Each path below is one point turned by a fixed rotation once a step. After each direction that follows a path, write how fast that rotation turns it, in degrees per step (0 if it stays still).
Each turn is a multiple of 5 degrees from 10 to 175, or 0.
Each row of a path follows its step; steps can be skipped.
path 1
step 0: [-17  -3   4  -1  -1 -13  19  20   9  29 -18  -9  -7   7  11 -15 -17  22
   1  -8 -11  13 -25  -3  17  -6 -13   7 -19]
step 1: [-10   1 -13  -7 -50  -7   3  -2  -4   9 -11   5   8 -37   7  -4  -5  13
  -5   4   1  10  -3   5 -16   5  -2   3 -20]
step 2: [ 10 -13 -12  14 -20  -6   2   9 -20 -13   0 -20  -9 -24  -8  -5   0   0
  21   9 -10  10  25 -30   6  10  10 -11  12]
step 3: [ 14 -13   4   1   5   2  21  31 -13 -13 -22  14  17  29  -8   2   1   9
   7  -9 -11  -7   8 -18  -3  26   3 -12  -4]
step 4: [ 10   4  -7  16  17 -18   0   5  24  23 -17  24  16  -4  12   4  18  16
  18  -4  -6  -5 -13 -15 -25  -3  -9  -3 -11]
step 5: [ -5  14   0 -13   9 -11  27  -5   5  23  -8 -13   7 -22  16   6   0   9
  -7   2  -6  25   8 -18  -9 -18  24  22   4]
step 6: [-39 -15   4  -1 -10  -6  21  -3  -5 -18   6 -11  14 -15   3 -11 -18   8
   3  12 -27  -3 -18  -8   3  17  16   9   0]
step 7: [  5  -9 -15  13 -22  -9   3   0 -27   5   2 -18  -2  19  20 -16 -20  17
  23  -1  -4  -6  -9  -7  -9   5  -8 -17 -26]
step 8: [ 14   9 -23   8 -23  21  20  31   0  17  -2  12   9 -16  13   2   7   4
  -1 -10   3  -6  14 -20  10  -3 -14 -16 -10]
step 9: [  2 -25  -2   1   8 -21  15  14  -8   3 -19  18  -4 -33  -4  23  22   5
  14  -8  -9  -7  19  -2   8   8  15   9  -4]
Directions:
[  7   1   3  -2   1   6   5   1   2   5  -3   2  -4  -3   9  -2   7   9
   5  -2  17  -5 -11  -1   7   8  -1   7   6] => 85
[ -7  -6  -6   7 -12   3   3  -1  -6   2  12   2 -14   3  -2   2   4   5
  -7  -6   0   4   2  -2   2   3  -9   8  -7] => 55
[ -8   7   0  -9   3  -6  -6  -2   4   9  -6  -2 -11 -13  -2  -3  -1   1
  -8   0  -5   4   0   5  -2  12   8   5  -2] => 80
[-10  -1   8   7  -4   9  -5  -7  -4   7  -3   1   3  -1   6   5 -19   3
   1   0   1   6  -9  -1   4  -6   4   1   1] => 60
[ -6 -10  -8  -5   0  -4 -11  -5  -5  -2   1   9   0  -4  -3   6   3   5
  10   5   4  -9  -7   3 -13  -2   0   2  -3] => 135
[  5  -6  10   4   4   6   2   6   5   4   6  -3  -5  -2  -6   1  -5 -11
  -4  15  10  -1  -1   4  -8   2   1   2  -9] => 0
